Each path below is one point turned by a fixed rotation once a step. After each direction that follows a path, write how fast that rotation turns it, in degrees per step (0 if it stays still).
Each turn is a multiple of 5 degrees from 10 to 175, or 0.
Each row of a path follows its step; steps can be skipped.

step 1: [ 2.79  1.58 -1.49 -1.64 -1.47 -1.95  0.29  1.53  0.70  1.42 -1.67  0.64
  1.08 -0.72  0.10 -0.65  0.97  0.33 -0.73  0.05 -0.77  1.08 -0.17  0.29
  1.63 -0.27  0.12 -0.21 -1.88 -0.38  1.38 -1.86  1.89 -0.19  0.31 -1.74
 -0.66 -0.91 -0.65 -0.23  1.61 -1.80  1.06  0.91  2.60  0.96  0.48  1.17
 -0.82 -1.40 -0.13 -0.74  0.82  0.72  1.14  2.90 -1.00 -0.21  0.36 -0.76
 -0.85  0.60]
step 2: [-1.80  0.87 -2.98  1.43  0.99 -1.16  0.40 -1.06 -0.73  1.91  2.28 -1.65
  1.34  1.17 -0.82  1.60  0.13  0.09 -0.52  0.28 -0.27  0.54 -2.09  1.50
 -0.10 -1.05 -0.46 -0.19 -0.07 -0.73 -0.57 -0.76  0.93 -0.84 -0.60  0.39
  0.01  0.53 -0.77 -2.18 -2.16  0.26 -1.39 -0.56  1.73  1.81  0.20  1.01
  1.82 -0.24 -1.00  0.74 -0.05 -0.61  0.87  1.81  1.15  1.42 -1.87  1.29
 -0.76  0.76]
step 3: [ 0.57  0.28  0.25 -2.20  0.30  1.70  0.94  0.92  2.32  0.79 -0.52 -0.40
 -1.48 -1.16 -0.93 -0.96  0.79  0.84  1.38 -0.08  0.35  0.17 -0.73  0.57
  2.06 -1.01 -0.12  0.94  0.14 -0.57 -0.07 -0.77 -0.36 -2.63 -0.84 -0.63
  0.85 -3.07 -1.45 -0.76 -0.51 -0.90  1.00  0.91  0.76  0.67 -0.27  0.99
  1.10 -2.79  0.41 -0.68  1.33  1.14 -0.86  3.21 -0.78 -0.88 -1.42 -0.42
  1.00 -1.27]
step 4: [ 0.73  0.07 -0.74  0.39  1.03  1.78  0.70  0.90 -0.41  1.78 -0.28 -1.47
  1.51 -0.20 -1.69  0.87 -0.49 -0.67 -3.17  2.31  1.19  0.88 -0.92 -0.89
 -0.20 -1.03  1.89  0.03 -0.07 -0.50  1.24  1.11 -0.40  2.31  0.18  1.13
 -2.07  0.95  1.07 -1.26 -1.42 -0.38 -1.01 -0.31  0.93  1.32  1.27  1.10
  1.60 -0.01 -0.77  0.64  0.59  2.54  0.94  2.62  1.19 -0.40 -0.38  0.67
  0.02  1.00]
step 7: [ 0.22  1.41 -2.63  1.18  0.44  0.11 -0.83  0.35  0.14  2.64  0.39 -0.60
 -1.44 -0.03 -0.66  0.84 -0.41  0.15  0.70 -2.05  0.51 -0.32 -1.47  1.01
  1.77 -0.30 -1.44  0.47 -3.97 -0.10 -0.94 -0.17  0.93 -0.53 -0.04 -0.84
 -0.37 -0.74  0.37 -1.28 -1.36 -0.84 -0.67  1.53  1.44 -1.00  0.37 -0.26
  1.84 -1.22 -0.73  0.89 -1.00  0.53  1.98  2.81 -0.97  0.83 -0.47 -0.02
 -1.30 -0.56]
step 10: [-0.59 -0.94 -1.09  0.24  1.30  0.25  1.79 -0.64  0.94  0.70  0.68  0.20
 -0.58 -0.45 -0.55  1.43  0.60  1.23 -1.19  0.27  1.38  1.72 -0.19  0.81
  0.03  1.14  0.55 -1.34  0.83 -1.56  1.97 -1.32  0.84 -1.27 -0.74 -1.23
 -1.69 -1.71 -0.52 -2.86 -0.79 -1.23  1.88 -0.76 -0.10  1.05  0.35  0.17
  1.84 -0.35 -0.94  0.53  1.46  2.36 -0.37  1.17 -0.14 -1.72 -3.05  0.53
 -0.75  1.32]
step 12: [ 2.65  0.33 -1.92 -0.17 -0.87 -0.69  1.20  1.15 -0.15  2.87  0.00 -0.14
 -1.20 -1.16 -0.87  1.59  0.39 -0.38  0.93 -0.58  0.27  1.93 -0.04  0.35
  0.18 -1.02 -0.83  0.16 -1.37 -1.24  0.58  0.69  0.97 -0.09 -0.33  0.57
 -4.61 -0.95  0.10 -1.01 -0.16 -0.54  0.75  1.35  1.51  1.39 -0.11 -0.92
  0.42 -0.08 -1.11  0.98  1.05  0.65  1.45  1.30 -0.85 -1.83  0.28  1.71
 -0.68 -0.08]
step 13: [-0.10  1.49 -0.10  2.43  0.68 -0.10  2.34 -0.57 -0.27  0.85  2.39 -1.82
  1.35 -0.21 -0.02  1.68  0.45  1.14 -1.47 -0.01 -0.43  0.02 -0.50  2.37
  1.49  0.09  0.74  2.05 -2.02  0.16 -0.05 -1.80  0.49 -0.47  0.79 -0.05
  0.98 -1.28 -1.45 -0.64 -0.25 -1.81 -0.42  0.08  1.94  0.81  0.59  3.19
  0.16 -0.01 -0.33 -0.83 -0.57  0.22  0.31  1.96  0.66  1.65  0.56 -0.75
  1.86  0.22]
step 14: [-0.42 -0.62 -0.34 -1.50  0.43 -1.96 -0.04  1.44  0.79  1.03 -0.30 -0.26
  0.30 -2.27 -2.45 -0.71  0.81  0.63 -0.25 -1.29 -0.57  0.86 -1.46  0.11
  0.14 -1.51  0.19 -0.07 -0.65 -1.25  0.30 -0.13 -1.32 -1.40  0.17 -0.49
 -0.91 -1.31 -0.10  0.79 -0.46 -1.18 -0.20 -0.15  1.01  0.40 -0.78 -0.96
  1.53 -2.69 -1.05 -0.58  0.10  0.83 -0.10  3.82  0.95 -0.02 -0.90  2.41
 -3.04 -0.79]
step 16: [ 1.58  0.27 -1.60 -0.78 -0.12  1.10  1.11  1.01  0.23 -0.58  1.63 -1.32
 -1.02  1.25 -0.34 -0.11 -0.12  0.57  1.21  0.51 -0.94 -0.22 -1.67  0.90
 -0.19 -1.49 -0.04 -1.01  0.01 -0.49  1.73  1.15 -0.73  0.44 -1.44  1.41
 -1.39 -1.95 -1.16 -2.05 -1.17 -1.69 -0.59 -1.58 -0.60  0.99 -1.15  1.98
  3.00 -2.45 -0.55 -0.86  0.35 -0.98 -0.98  1.53 -0.36  0.54 -1.43  1.47
 -1.69  1.22]
[-0.31 -0.48  0.03 -0.07  0.45 -0.14  0.08 -0.50 -0.18  0.70 -0.60  0.16
 -0.13  0.44  0.27  0.03  0.22 -0.16 -0.36  0.10  0.21 -0.27  0.12  0.23
 -0.67 -0.05 -0.33  0.05 -0.28  0.58  0.01 -0.02 -0.26  0.41 -0.66  0.36
 -0.07 -0.27 -0.15  0.29 -0.15 -0.76 -0.31 -0.13  0.15  0.16 -0.28 -0.10
 -0.07 -0.29  0.07  0.61 -0.27 -0.46 -0.55  0.34 -0.21  0.13  0.15 -0.39
 -0.19 -0.38] : 160
[ 0.06 -0.20  0.36 -0.20  0.46  0.30  0.20  0.53  0.52 -0.35 -0.47 -0.27
 -0.31 -0.11 -0.30  0.09 -0.42 -0.50 -0.12 -0.04 -0.06 -0.43 -0.36 -0.16
 -0.19  0.32  0.34 -0.13  0.55  0.19  0.31  0.06  0.02  0.60 -0.25 -0.08
 -0.36  0.03  0.19 -0.88 -0.31  0.17  0.25 -0.80 -0.41  0.05 -0.12  0.05
  0.31 -0.14  0.46  0.06  0.07 -0.07 -0.11 -0.06  0.02 -0.21 -0.65 -0.37
  0.46 -0.18] : 60
[-0.35  0.19  0.30  0.12 -0.14  0.43 -0.52  0.20 -0.23 -0.13 -0.48  0.08
 -0.12 -0.05 -0.20  0.23 -0.30  0.57 -0.32  0.06  0.11  0.21 -0.06  0.10
 -0.27 -0.03  0.27 -0.01 -0.79 -0.68  0.35  0.33  0.59 -0.07  0.20 -0.44
 -0.15  0.34 -0.20  0.07 -0.09 -0.37 -0.29 -0.61 -0.22 -0.09  0.39 -0.43
 -0.42 -0.07  0.02 -0.49 -0.15 -0.22 -0.47  0.51  0.08  0.37 -0.14 -0.47
 -0.24  0.61] : 115
[-0.36 -0.11 -0.17 -0.45  0.29  0.44  0.15 -0.10  0.28 -0.41 -0.09 -0.33
  0.65 -0.17  0.19  0.13  0.21  0.20  0.42  0.26  0.04  0.02  0.30  0.36
 -0.02 -0.01  0.28  0.34 -0.17  0.16  0.46 -0.89 -0.33  0.40 -0.39 -0.31
 -0.12  0.26  0.01  0.31 -0.68  0.20 -0.60 -0.27  0.50 -0.03  0.57  0.07
 -0.43  0.31  0.40  0.17 -0.15  0.05  0.40 -0.16 -0.15 -0.39  0.25  0.34
  0.10  0.43] : 160
[-0.24  0.59  0.20  0.16 -0.19  0.25 -0.65 -0.05 -0.36  0.37  0.31 -0.19
 -0.10  0.31  0.03 -0.07 -0.18 -0.29  0.55 -0.08 -0.28  0.14 -0.24  0.43
 -0.07  0.28  0.00 -0.73  0.36  0.01 -0.18  0.02 -0.05  0.07 -0.07  0.09
 -0.38 -0.22 -0.50 -0.31 -0.12 -0.17  0.31  0.03  0.80  0.22  0.01 -0.23
 -0.40  0.50  0.41 -0.53 -0.20 -0.57  0.60  0.40 -0.49 -0.25  0.07 -0.22
  0.16 -0.42] : 70
